In the data rows, 128 means zero.
Each row below has a hidden score, from 0 to 40, with 20 about the middle. What is it? The score is a weighted sum of the row's numbers plus the product of two more (or one squared), each taken from its middle value.
[144, 139, 144, 105, 123, 107, 124, 107, 138, 138, 138, 122, 124, 105, 139, 138, 123, 137, 140, 145, 139, 138, 106, 109] -> 24
[105, 134, 107, 144, 121, 122, 141, 143, 135, 124, 143, 143, 107, 142, 104, 109, 108, 136, 145, 124, 106, 112, 145, 121] -> 19
[105, 123, 107, 138, 146, 106, 107, 138, 138, 110, 138, 122, 146, 144, 106, 138, 124, 109, 140, 139, 122, 138, 140, 144] -> 23
[105, 136, 125, 145, 124, 123, 140, 137, 145, 124, 123, 139, 125, 145, 124, 104, 142, 136, 107, 106, 106, 134, 139, 126] -> 20
[127, 132, 129, 133, 141, 125, 111, 102, 138, 120, 133, 134, 120, 142, 136, 131, 123, 140, 147, 98, 90, 145, 154, 101] -> 9
[99, 131, 133, 129, 125, 109, 157, 178, 116, 118, 160, 95, 75, 131, 151, 135, 189, 151, 125, 133, 150, 135, 140, 134] -> 21
[122, 140, 144, 105, 123, 106, 140, 138, 143, 110, 138, 139, 107, 138, 145, 138, 109, 123, 107, 145, 106, 110, 123, 139] -> 19
[137, 149, 123, 108, 130, 140, 137, 112, 157, 122, 107, 131, 142, 143, 155, 143, 137, 129, 153, 139, 114, 126, 152, 102] -> 19
[146, 136, 183, 169, 183, 168, 122, 114, 186, 133, 157, 93, 182, 159, 192, 123, 84, 86, 121, 101, 139, 87, 137, 150] -> 15
[122, 140, 123, 144, 123, 106, 124, 138, 123, 110, 122, 106, 124, 121, 122, 138, 123, 123, 145, 123, 106, 110, 145, 109] -> 17
[124, 34, 118, 201, 122, 143, 176, 128, 115, 176, 211, 102, 104, 71, 140, 179, 127, 105, 148, 195, 210, 89, 119, 137] -> 9
[107, 118, 84, 118, 112, 111, 129, 139, 78, 153, 123, 130, 79, 106, 75, 117, 152, 174, 113, 138, 151, 166, 107, 95] -> 19
[122, 123, 107, 138, 140, 137, 140, 143, 123, 124, 138, 106, 146, 121, 106, 144, 109, 109, 145, 107, 106, 110, 145, 144] -> 21
[96, 159, 113, 116, 157, 90, 99, 128, 155, 139, 135, 111, 115, 106, 110, 140, 134, 140, 134, 114, 95, 113, 118, 99] -> 33
[170, 110, 142, 89, 104, 153, 129, 105, 70, 85, 61, 109, 105, 78, 137, 108, 146, 121, 148, 170, 158, 172, 108, 119] -> 25
[105, 111, 146, 145, 125, 123, 107, 137, 140, 143, 106, 106, 109, 122, 108, 104, 137, 141, 146, 106, 122, 135, 140, 145] -> 16
[88, 126, 90, 133, 86, 114, 142, 131, 156, 164, 141, 154, 105, 135, 88, 131, 108, 105, 131, 128, 93, 168, 107, 116] -> 29
[106, 118, 124, 123, 122, 138, 109, 143, 136, 110, 145, 143, 124, 143, 144, 107, 108, 123, 106, 108, 147, 110, 144, 110] -> 29
[148, 158, 132, 86, 113, 89, 120, 109, 125, 109, 108, 103, 87, 102, 140, 120, 164, 140, 134, 109, 110, 147, 173, 98] -> 24
[139, 116, 139, 139, 120, 107, 148, 122, 133, 142, 138, 137, 123, 141, 136, 108, 137, 123, 138, 109, 141, 146, 137, 108] -> 11
[59, 157, 103, 182, 173, 20, 142, 187, 215, 124, 168, 132, 109, 198, 120, 157, 138, 115, 117, 30, 54, 173, 102, 139] -> 19
[146, 118, 142, 152, 118, 147, 148, 129, 122, 146, 157, 145, 125, 135, 109, 138, 138, 122, 103, 149, 118, 128, 100, 136] -> 19
[149, 140, 125, 118, 106, 146, 145, 124, 105, 132, 102, 136, 127, 148, 121, 142, 137, 142, 103, 106, 145, 125, 103, 142] -> 29
[101, 123, 81, 136, 116, 124, 100, 120, 134, 138, 145, 163, 133, 135, 129, 119, 101, 125, 131, 160, 140, 106, 137, 140] -> 18
[140, 96, 148, 133, 130, 111, 160, 149, 134, 94, 105, 92, 160, 137, 103, 158, 132, 156, 97, 118, 137, 159, 83, 122] -> 19
[126, 135, 140, 149, 131, 133, 129, 165, 102, 109, 161, 98, 93, 114, 166, 114, 137, 134, 128, 153, 134, 124, 125, 140] -> 24
[126, 157, 141, 129, 111, 140, 114, 123, 136, 155, 150, 136, 112, 125, 152, 136, 97, 96, 142, 97, 126, 94, 133, 120] -> 18
[122, 85, 154, 176, 127, 158, 163, 138, 132, 133, 163, 146, 155, 136, 141, 148, 96, 134, 106, 158, 179, 115, 78, 148] -> 19
[133, 130, 133, 134, 144, 127, 135, 131, 136, 133, 127, 104, 132, 105, 143, 135, 146, 128, 138, 147, 114, 122, 139, 109] -> 21
[100, 122, 146, 125, 150, 130, 151, 142, 143, 134, 133, 107, 116, 145, 152, 128, 158, 117, 104, 148, 164, 131, 92, 154] -> 23
[122, 122, 145, 144, 145, 137, 107, 143, 123, 124, 122, 122, 108, 121, 139, 144, 137, 123, 145, 140, 139, 109, 145, 144] -> 21
[180, 69, 200, 50, 89, 221, 65, 88, 72, 107, 69, 51, 189, 80, 138, 163, 68, 124, 103, 165, 110, 165, 143, 94] -> 31
[142, 106, 132, 97, 110, 145, 133, 84, 142, 146, 131, 147, 143, 103, 141, 128, 114, 131, 153, 155, 135, 144, 118, 101] -> 12
[157, 129, 155, 135, 146, 141, 140, 151, 110, 104, 139, 115, 125, 129, 167, 110, 156, 106, 136, 138, 109, 127, 131, 150] -> 26
[122, 112, 145, 106, 124, 138, 108, 106, 139, 124, 124, 123, 124, 139, 146, 103, 142, 108, 107, 123, 107, 120, 145, 141] -> 17
[142, 146, 99, 137, 143, 98, 119, 127, 143, 141, 100, 147, 134, 139, 104, 133, 150, 114, 143, 142, 134, 144, 110, 104] -> 18
[164, 51, 161, 141, 88, 197, 146, 80, 90, 153, 115, 127, 164, 158, 99, 136, 49, 143, 76, 135, 106, 144, 78, 157] -> 24
[145, 168, 130, 89, 155, 115, 121, 113, 154, 115, 105, 127, 143, 122, 144, 123, 145, 151, 143, 129, 119, 129, 145, 143] -> 36
[133, 125, 108, 111, 142, 134, 135, 132, 126, 152, 130, 148, 117, 118, 139, 98, 111, 128, 148, 139, 96, 144, 147, 128] -> 22
[119, 148, 139, 95, 138, 130, 130, 154, 117, 128, 113, 146, 103, 147, 111, 95, 120, 128, 130, 127, 127, 142, 154, 121] -> 22
[184, 130, 175, 114, 144, 181, 158, 142, 82, 86, 114, 119, 152, 132, 168, 68, 141, 130, 132, 143, 161, 73, 125, 189] -> 19
[105, 122, 138, 119, 140, 140, 138, 122, 137, 137, 141, 104, 106, 120, 144, 146, 124, 141, 148, 138, 103, 113, 125, 104] -> 13
[101, 131, 134, 132, 145, 120, 140, 118, 135, 103, 122, 136, 116, 140, 93, 133, 147, 141, 143, 140, 132, 166, 150, 87] -> 20
[102, 174, 132, 125, 161, 96, 158, 154, 121, 146, 136, 128, 77, 95, 129, 103, 177, 150, 159, 163, 154, 108, 142, 138] -> 35
[106, 93, 92, 173, 129, 103, 218, 142, 116, 131, 203, 144, 107, 111, 116, 110, 139, 150, 103, 165, 184, 136, 95, 154] -> 13
[124, 148, 133, 116, 112, 145, 97, 100, 164, 173, 160, 167, 145, 101, 118, 141, 88, 109, 118, 118, 140, 104, 125, 112] -> 20
[121, 134, 138, 138, 139, 121, 107, 136, 142, 140, 145, 146, 139, 119, 105, 138, 143, 122, 147, 109, 146, 109, 140, 137] -> 22
[134, 132, 114, 137, 120, 110, 141, 113, 103, 172, 107, 163, 133, 128, 89, 126, 129, 139, 130, 162, 126, 120, 102, 126] -> 13
[115, 128, 139, 93, 157, 140, 67, 92, 143, 143, 102, 126, 150, 126, 155, 159, 138, 73, 138, 114, 82, 119, 178, 89] -> 21
[134, 124, 88, 121, 92, 108, 102, 99, 128, 124, 111, 130, 140, 156, 81, 145, 108, 177, 101, 103, 105, 181, 87, 124] -> 20
[159, 124, 161, 92, 113, 155, 86, 92, 122, 130, 120, 133, 126, 101, 148, 105, 137, 97, 186, 166, 159, 116, 139, 109] -> 18
[143, 140, 137, 134, 141, 117, 103, 110, 108, 135, 100, 136, 123, 143, 143, 141, 140, 108, 148, 104, 117, 130, 110, 137] -> 18
[122, 142, 144, 98, 150, 140, 90, 128, 138, 150, 101, 153, 123, 113, 158, 134, 141, 103, 159, 121, 133, 126, 128, 129] -> 32
[52, 85, 58, 177, 97, 11, 169, 149, 160, 149, 128, 147, 123, 149, 80, 208, 142, 127, 116, 62, 86, 183, 98, 104] -> 10
[107, 106, 136, 140, 126, 130, 145, 127, 147, 102, 129, 126, 150, 165, 65, 138, 93, 153, 97, 83, 114, 159, 119, 108] -> 34
[122, 157, 105, 133, 136, 99, 141, 117, 123, 134, 126, 142, 128, 141, 151, 91, 141, 126, 159, 109, 152, 117, 152, 148] -> 12
[112, 37, 126, 196, 126, 120, 201, 144, 105, 151, 149, 118, 126, 70, 90, 211, 147, 94, 136, 150, 176, 159, 100, 78] -> 12
[143, 162, 120, 115, 151, 131, 133, 142, 116, 140, 142, 111, 141, 125, 131, 126, 132, 145, 114, 101, 140, 105, 131, 139] -> 24
[105, 161, 110, 118, 160, 134, 117, 146, 155, 140, 144, 110, 145, 110, 119, 134, 148, 119, 154, 115, 118, 128, 132, 146] -> 39
[145, 134, 100, 95, 152, 112, 142, 134, 119, 114, 131, 104, 101, 142, 104, 98, 135, 133, 109, 135, 140, 120, 141, 107] -> 23
[144, 142, 122, 138, 123, 106, 147, 122, 138, 111, 123, 146, 123, 122, 122, 102, 144, 111, 106, 146, 140, 122, 138, 126] -> 19
[152, 142, 92, 103, 66, 178, 109, 79, 79, 165, 146, 141, 120, 96, 118, 82, 141, 190, 132, 178, 191, 95, 107, 129] -> 25
[141, 79, 88, 110, 125, 116, 143, 107, 96, 146, 117, 122, 73, 58, 120, 113, 150, 114, 146, 186, 179, 156, 160, 91] -> 19
[161, 100, 177, 156, 177, 134, 109, 153, 162, 113, 110, 114, 179, 159, 175, 121, 94, 106, 149, 86, 140, 94, 146, 139] -> 12
[122, 135, 105, 121, 137, 106, 142, 123, 119, 124, 105, 105, 106, 142, 141, 139, 110, 139, 105, 126, 147, 146, 137, 108] -> 20
[150, 97, 135, 131, 126, 152, 87, 117, 109, 142, 120, 109, 162, 135, 134, 168, 94, 90, 133, 117, 102, 124, 129, 114] -> 18
[106, 138, 145, 147, 121, 140, 127, 142, 107, 144, 126, 107, 124, 138, 138, 102, 137, 145, 120, 126, 143, 120, 102, 145] -> 20
[105, 137, 122, 143, 144, 141, 140, 138, 121, 110, 120, 121, 107, 142, 120, 107, 138, 123, 106, 140, 106, 141, 145, 136] -> 23
[116, 129, 114, 140, 131, 126, 133, 121, 146, 168, 103, 128, 140, 110, 130, 170, 91, 111, 135, 118, 104, 117, 115, 112] -> 16
[132, 149, 130, 85, 110, 121, 115, 120, 115, 125, 111, 128, 90, 115, 117, 137, 118, 125, 142, 142, 121, 158, 160, 109] -> 23
[162, 127, 148, 156, 116, 165, 127, 156, 127, 88, 154, 112, 151, 118, 154, 111, 125, 145, 131, 144, 163, 102, 126, 146] -> 21
[138, 121, 144, 121, 105, 122, 107, 121, 122, 111, 144, 106, 124, 104, 121, 106, 137, 109, 145, 108, 122, 110, 145, 143] -> 23
[122, 136, 123, 121, 146, 142, 123, 137, 109, 138, 138, 122, 146, 144, 123, 121, 109, 142, 146, 139, 144, 142, 107, 139] -> 20
[140, 127, 147, 123, 115, 146, 142, 122, 151, 134, 143, 120, 146, 126, 131, 145, 106, 130, 126, 133, 102, 136, 110, 109] -> 18
[123, 139, 146, 138, 124, 143, 124, 111, 123, 118, 103, 120, 111, 110, 143, 138, 108, 126, 102, 136, 120, 111, 142, 112] -> 17
[135, 147, 152, 153, 127, 153, 101, 101, 151, 161, 130, 164, 122, 141, 130, 117, 94, 89, 133, 139, 132, 80, 168, 131] -> 19
[133, 145, 136, 143, 127, 134, 124, 123, 149, 139, 143, 150, 126, 113, 107, 139, 141, 110, 103, 116, 140, 137, 144, 131] -> 23
[122, 135, 145, 144, 146, 122, 140, 122, 143, 124, 106, 145, 108, 144, 106, 121, 109, 123, 139, 107, 106, 137, 123, 139] -> 13
[105, 137, 106, 121, 122, 121, 147, 143, 106, 138, 144, 144, 140, 142, 137, 144, 143, 138, 139, 146, 107, 111, 105, 109] -> 18
[114, 143, 117, 147, 142, 147, 149, 147, 149, 130, 150, 131, 129, 159, 127, 73, 115, 121, 104, 133, 131, 79, 139, 145] -> 36
[101, 121, 105, 176, 102, 129, 159, 116, 116, 124, 179, 140, 112, 148, 138, 131, 131, 123, 132, 147, 142, 124, 85, 180] -> 21
[71, 133, 91, 133, 95, 59, 122, 126, 157, 157, 122, 153, 125, 105, 82, 160, 113, 120, 101, 87, 62, 176, 155, 98] -> 22
[116, 164, 81, 130, 86, 140, 114, 35, 136, 226, 154, 223, 61, 69, 136, 63, 136, 127, 151, 214, 157, 64, 168, 103] -> 5
[80, 131, 124, 180, 131, 134, 146, 102, 130, 176, 145, 170, 105, 138, 140, 105, 108, 101, 134, 132, 150, 118, 129, 157] -> 13
[123, 61, 126, 163, 123, 119, 108, 92, 127, 159, 125, 116, 166, 121, 89, 195, 99, 40, 111, 107, 69, 170, 128, 63] -> 15
[146, 113, 137, 112, 113, 148, 123, 144, 150, 103, 137, 135, 152, 127, 144, 118, 129, 130, 139, 98, 101, 121, 107, 121] -> 17
[128, 154, 138, 101, 164, 121, 141, 164, 94, 93, 127, 97, 120, 128, 133, 137, 174, 145, 170, 146, 149, 122, 121, 110] -> 25
[105, 123, 139, 138, 146, 122, 124, 138, 138, 143, 138, 106, 124, 121, 106, 121, 138, 109, 140, 145, 122, 110, 106, 144] -> 23
[144, 148, 174, 75, 132, 139, 79, 120, 112, 93, 95, 119, 177, 160, 139, 135, 126, 146, 117, 122, 85, 148, 95, 151] -> 33
[144, 119, 138, 143, 138, 142, 140, 107, 121, 124, 104, 143, 107, 120, 137, 123, 109, 123, 106, 140, 122, 112, 145, 142] -> 13
[125, 145, 160, 117, 142, 145, 110, 115, 140, 129, 129, 115, 121, 160, 157, 106, 119, 132, 146, 109, 143, 125, 145, 138] -> 16
[132, 90, 129, 137, 143, 162, 165, 116, 93, 122, 143, 125, 113, 119, 150, 146, 156, 141, 121, 137, 146, 141, 117, 129] -> 13
[134, 134, 135, 141, 150, 101, 101, 105, 151, 114, 136, 150, 144, 138, 109, 135, 144, 140, 128, 103, 116, 136, 146, 134] -> 21
[104, 140, 191, 137, 172, 165, 119, 118, 191, 125, 146, 141, 174, 147, 194, 120, 94, 63, 125, 126, 123, 77, 143, 128] -> 18
[137, 123, 105, 120, 127, 121, 102, 120, 146, 113, 122, 112, 141, 109, 143, 98, 123, 143, 108, 141, 141, 117, 143, 111] -> 18
[130, 115, 168, 153, 181, 169, 124, 129, 184, 115, 163, 91, 182, 158, 174, 126, 117, 52, 137, 102, 147, 89, 152, 120] -> 25
[121, 150, 118, 117, 110, 103, 104, 146, 145, 141, 142, 148, 137, 140, 145, 137, 114, 128, 141, 105, 103, 144, 125, 139] -> 23
[145, 152, 78, 87, 107, 139, 128, 125, 106, 136, 120, 158, 113, 149, 114, 110, 102, 171, 73, 97, 125, 128, 104, 163] -> 24
[145, 138, 123, 106, 122, 143, 109, 123, 107, 124, 106, 106, 146, 121, 105, 138, 123, 143, 106, 124, 108, 109, 144, 110] -> 21
[100, 152, 104, 137, 157, 91, 139, 164, 119, 117, 131, 114, 128, 170, 141, 141, 147, 157, 137, 121, 127, 138, 140, 148] -> 18
[142, 155, 112, 129, 109, 108, 128, 126, 117, 140, 130, 159, 142, 152, 89, 85, 94, 179, 117, 128, 126, 158, 131, 115] -> 16
[121, 142, 120, 142, 140, 119, 123, 109, 142, 110, 143, 139, 138, 105, 104, 103, 111, 111, 123, 139, 105, 112, 145, 108] -> 19
[139, 153, 140, 141, 121, 132, 138, 116, 130, 130, 106, 140, 137, 150, 149, 111, 152, 111, 146, 100, 121, 117, 111, 150] -> 16
[157, 119, 146, 138, 122, 146, 127, 150, 97, 104, 117, 119, 148, 163, 133, 120, 110, 170, 128, 121, 126, 145, 105, 135] -> 17
[144, 140, 139, 105, 123, 122, 146, 107, 143, 138, 105, 139, 107, 138, 122, 121, 143, 109, 140, 107, 139, 138, 145, 109] -> 19
[105, 140, 144, 105, 146, 106, 107, 122, 138, 110, 144, 139, 107, 138, 122, 144, 143, 109, 140, 107, 122, 138, 106, 144] -> 27
[110, 97, 130, 167, 138, 123, 126, 123, 176, 109, 101, 129, 174, 170, 104, 170, 77, 151, 60, 75, 96, 154, 99, 130] -> 20
[137, 131, 126, 138, 152, 143, 101, 106, 133, 123, 103, 140, 112, 142, 145, 105, 135, 132, 125, 138, 132, 119, 128, 137] -> 13
[176, 124, 171, 71, 156, 164, 99, 94, 110, 137, 118, 119, 100, 83, 176, 155, 154, 88, 190, 159, 121, 119, 141, 81] -> 39
[115, 141, 127, 130, 120, 117, 101, 142, 102, 135, 112, 119, 115, 127, 142, 134, 118, 145, 116, 123, 121, 139, 135, 148] -> 25
[106, 142, 139, 135, 129, 118, 105, 142, 109, 119, 136, 144, 139, 140, 125, 141, 128, 139, 148, 136, 120, 144, 142, 123] -> 20
[105, 137, 106, 138, 120, 137, 140, 121, 141, 139, 105, 122, 146, 142, 103, 140, 142, 143, 144, 108, 139, 112, 145, 122] -> 30
[138, 140, 107, 105, 123, 137, 146, 122, 123, 124, 144, 106, 107, 105, 106, 138, 138, 109, 140, 139, 139, 110, 145, 109] -> 24
[168, 127, 139, 97, 84, 166, 134, 111, 119, 135, 136, 134, 149, 132, 101, 101, 101, 172, 100, 163, 147, 131, 118, 172] -> 23
[148, 108, 125, 103, 119, 122, 137, 162, 88, 111, 98, 130, 103, 117, 119, 146, 155, 172, 110, 114, 131, 151, 112, 133] -> 23
[114, 136, 123, 140, 141, 105, 172, 140, 136, 101, 140, 130, 140, 171, 118, 137, 153, 124, 92, 86, 136, 135, 104, 145] -> 28
[106, 124, 87, 113, 105, 97, 120, 146, 171, 99, 93, 140, 131, 177, 82, 155, 137, 170, 89, 66, 73, 153, 130, 143] -> 26
[144, 141, 108, 121, 110, 122, 144, 137, 142, 110, 106, 141, 124, 107, 143, 134, 124, 142, 124, 121, 144, 105, 147, 146] -> 18
[119, 119, 132, 139, 124, 101, 101, 141, 141, 127, 140, 110, 120, 137, 121, 101, 145, 124, 110, 121, 139, 140, 144, 133] -> 20
[133, 123, 139, 83, 94, 139, 90, 88, 101, 149, 71, 116, 118, 138, 125, 100, 121, 143, 134, 140, 101, 125, 108, 135] -> 14
[156, 123, 128, 109, 115, 136, 141, 151, 90, 113, 129, 123, 91, 79, 124, 115, 172, 138, 174, 165, 137, 148, 154, 99] -> 25
[153, 160, 113, 54, 113, 94, 106, 128, 116, 134, 109, 120, 120, 118, 112, 117, 159, 131, 158, 153, 96, 147, 129, 92] -> 29
[106, 131, 70, 168, 130, 104, 153, 158, 151, 152, 133, 158, 124, 150, 115, 112, 151, 159, 121, 139, 117, 129, 121, 155] -> 15
[155, 128, 168, 109, 115, 151, 111, 148, 105, 95, 92, 113, 180, 137, 125, 156, 82, 128, 76, 102, 76, 169, 109, 118] -> 28
[120, 153, 97, 116, 107, 120, 159, 110, 119, 138, 165, 150, 111, 96, 121, 88, 127, 162, 154, 157, 137, 122, 137, 124] -> 14
[112, 153, 147, 148, 141, 109, 133, 125, 148, 136, 130, 137, 152, 150, 145, 113, 125, 89, 147, 122, 108, 92, 154, 148] -> 15
[136, 99, 81, 107, 108, 128, 156, 102, 79, 151, 121, 121, 137, 128, 64, 161, 119, 142, 103, 126, 144, 145, 87, 114] -> 25
[139, 110, 107, 105, 140, 137, 123, 138, 138, 109, 144, 122, 108, 122, 139, 121, 143, 123, 106, 144, 105, 143, 145, 144] -> 26
[129, 135, 125, 159, 132, 97, 134, 123, 134, 112, 151, 99, 147, 121, 136, 114, 109, 138, 130, 92, 115, 129, 114, 118] -> 16
[144, 140, 133, 129, 120, 121, 100, 121, 134, 133, 129, 137, 92, 133, 151, 131, 145, 126, 123, 120, 103, 119, 135, 97] -> 14
[122, 136, 105, 105, 120, 143, 143, 143, 104, 111, 139, 106, 122, 142, 136, 143, 144, 126, 144, 110, 148, 111, 142, 125] -> 31
[138, 125, 105, 137, 146, 105, 146, 139, 142, 142, 144, 107, 145, 144, 144, 136, 139, 112, 139, 123, 145, 124, 122, 145] -> 18
[123, 126, 110, 105, 149, 143, 140, 145, 110, 140, 106, 144, 108, 146, 109, 136, 111, 109, 108, 122, 123, 140, 107, 126] -> 24
[141, 76, 114, 117, 112, 165, 105, 118, 140, 146, 112, 132, 141, 138, 111, 144, 66, 126, 101, 100, 129, 148, 101, 127] -> 21
[105, 143, 120, 131, 115, 122, 160, 168, 123, 107, 137, 124, 128, 134, 115, 85, 127, 153, 120, 142, 110, 166, 84, 146] -> 24
[122, 118, 192, 155, 140, 133, 108, 148, 159, 80, 110, 83, 139, 144, 143, 151, 124, 107, 111, 123, 139, 111, 141, 161] -> 23
[149, 149, 87, 113, 94, 131, 145, 113, 104, 156, 98, 141, 119, 83, 98, 93, 158, 178, 137, 176, 137, 159, 140, 143] -> 24
[95, 133, 144, 144, 133, 81, 145, 162, 115, 98, 143, 132, 106, 100, 137, 143, 171, 126, 131, 136, 122, 130, 121, 112] -> 29
[145, 151, 140, 119, 149, 105, 120, 147, 145, 138, 122, 141, 107, 111, 147, 112, 128, 139, 149, 118, 137, 136, 149, 129] -> 35
[127, 73, 168, 146, 101, 148, 148, 169, 83, 76, 156, 109, 139, 106, 133, 164, 144, 151, 143, 149, 149, 142, 113, 154] -> 23
[140, 144, 157, 113, 125, 123, 119, 121, 122, 142, 149, 132, 114, 131, 124, 135, 96, 88, 154, 129, 112, 80, 149, 140] -> 18
[120, 119, 175, 174, 155, 150, 143, 169, 171, 70, 156, 85, 159, 194, 155, 116, 110, 131, 84, 106, 96, 120, 124, 165] -> 29
[102, 151, 112, 106, 110, 127, 126, 129, 122, 152, 115, 153, 123, 102, 129, 138, 136, 134, 129, 114, 138, 144, 167, 101] -> 20
[145, 127, 111, 139, 151, 143, 122, 124, 113, 140, 122, 144, 148, 141, 127, 137, 143, 106, 125, 142, 138, 119, 141, 146] -> 19
[140, 166, 120, 153, 157, 134, 115, 136, 140, 117, 110, 114, 129, 168, 140, 127, 108, 123, 97, 118, 133, 114, 105, 170] -> 24
[73, 81, 93, 180, 149, 73, 220, 161, 126, 142, 206, 135, 75, 119, 150, 153, 179, 117, 134, 113, 157, 149, 116, 147] -> 11
[138, 134, 107, 121, 120, 142, 146, 143, 140, 138, 104, 137, 124, 136, 141, 148, 108, 108, 144, 108, 122, 128, 139, 135] -> 21
[118, 112, 103, 137, 115, 127, 187, 175, 99, 130, 196, 150, 79, 136, 147, 77, 163, 152, 142, 149, 164, 117, 111, 208] -> 17
[134, 146, 131, 95, 92, 145, 95, 79, 144, 201, 108, 182, 112, 100, 122, 133, 93, 104, 168, 144, 122, 75, 143, 106] -> 11
[97, 151, 87, 89, 129, 110, 113, 111, 115, 114, 113, 117, 114, 79, 134, 135, 133, 98, 156, 104, 85, 161, 179, 51] -> 24
[121, 140, 144, 143, 123, 142, 140, 143, 137, 124, 121, 106, 123, 138, 138, 105, 143, 124, 145, 123, 106, 144, 123, 144] -> 20
[97, 106, 100, 159, 125, 89, 153, 105, 177, 132, 162, 141, 146, 135, 129, 189, 127, 102, 144, 105, 117, 138, 116, 107] -> 11
[94, 75, 143, 156, 89, 120, 130, 103, 106, 128, 159, 137, 169, 142, 75, 185, 104, 97, 112, 145, 140, 119, 96, 110] -> 34
[136, 149, 153, 145, 115, 134, 158, 138, 115, 123, 148, 123, 144, 156, 147, 111, 151, 166, 128, 109, 122, 94, 121, 183] -> 14
[122, 176, 93, 113, 85, 114, 57, 50, 162, 186, 119, 189, 174, 159, 65, 119, 74, 170, 88, 112, 59, 134, 118, 139] -> 15
[156, 140, 156, 130, 142, 130, 114, 118, 112, 86, 112, 126, 126, 156, 130, 100, 139, 137, 137, 100, 117, 118, 115, 136] -> 14
[145, 122, 124, 146, 123, 144, 148, 107, 108, 110, 124, 139, 141, 138, 145, 137, 137, 143, 144, 124, 124, 136, 105, 147] -> 12
[132, 111, 136, 161, 110, 130, 161, 119, 113, 144, 166, 151, 99, 109, 143, 116, 119, 116, 103, 146, 154, 138, 113, 143] -> 15
[105, 140, 123, 121, 123, 122, 124, 143, 138, 110, 144, 139, 107, 105, 139, 144, 143, 109, 140, 145, 106, 143, 145, 109] -> 24
[133, 154, 110, 143, 112, 118, 118, 132, 104, 165, 163, 141, 83, 95, 107, 93, 152, 134, 140, 148, 147, 119, 139, 137] -> 23
[141, 116, 145, 142, 163, 128, 129, 144, 106, 118, 145, 96, 134, 110, 132, 142, 126, 139, 115, 117, 148, 127, 141, 148] -> 36
[104, 152, 97, 111, 128, 130, 136, 134, 104, 116, 114, 138, 131, 107, 135, 137, 122, 149, 149, 141, 134, 155, 109, 141] -> 28
[139, 152, 123, 85, 99, 118, 89, 127, 59, 147, 75, 115, 89, 105, 98, 65, 173, 173, 165, 186, 135, 125, 116, 129] -> 24
[135, 154, 94, 135, 129, 110, 103, 90, 152, 154, 129, 119, 158, 133, 132, 136, 118, 118, 92, 130, 83, 112, 107, 105] -> 17
[106, 140, 140, 105, 125, 107, 141, 139, 138, 109, 145, 144, 107, 105, 107, 143, 139, 123, 107, 145, 139, 137, 145, 140] -> 29
[144, 154, 149, 153, 151, 114, 145, 140, 155, 116, 148, 110, 141, 165, 139, 134, 130, 133, 121, 124, 113, 126, 127, 133] -> 17
[144, 133, 138, 147, 143, 124, 110, 136, 123, 112, 147, 107, 108, 139, 137, 137, 121, 139, 103, 147, 125, 107, 136, 128] -> 18
[105, 124, 146, 144, 108, 138, 140, 137, 139, 124, 106, 123, 108, 122, 146, 121, 123, 136, 140, 122, 122, 136, 146, 109] -> 17
[138, 105, 122, 121, 104, 142, 147, 138, 134, 110, 121, 104, 140, 136, 141, 147, 143, 110, 122, 124, 123, 142, 144, 137] -> 26
[144, 135, 139, 144, 140, 142, 140, 143, 123, 138, 138, 122, 140, 105, 139, 138, 143, 143, 145, 107, 139, 110, 123, 109] -> 17
[125, 141, 152, 146, 138, 108, 150, 138, 125, 122, 147, 98, 109, 146, 157, 135, 151, 142, 148, 102, 152, 134, 141, 139] -> 14
[106, 158, 97, 126, 152, 132, 143, 121, 138, 114, 116, 124, 97, 142, 143, 124, 139, 139, 142, 137, 143, 118, 146, 148] -> 19
[144, 124, 144, 145, 146, 107, 147, 137, 139, 111, 140, 140, 140, 122, 140, 141, 138, 138, 145, 146, 146, 135, 145, 147] -> 25
[132, 112, 110, 104, 126, 80, 151, 157, 97, 103, 132, 139, 101, 102, 74, 97, 131, 179, 136, 151, 119, 179, 135, 118] -> 34
[144, 122, 122, 138, 123, 121, 146, 138, 143, 138, 144, 145, 123, 121, 144, 138, 138, 143, 140, 145, 139, 138, 106, 144] -> 18
[136, 124, 155, 118, 123, 119, 114, 141, 128, 124, 112, 128, 135, 120, 158, 172, 121, 83, 157, 117, 113, 137, 175, 77] -> 17
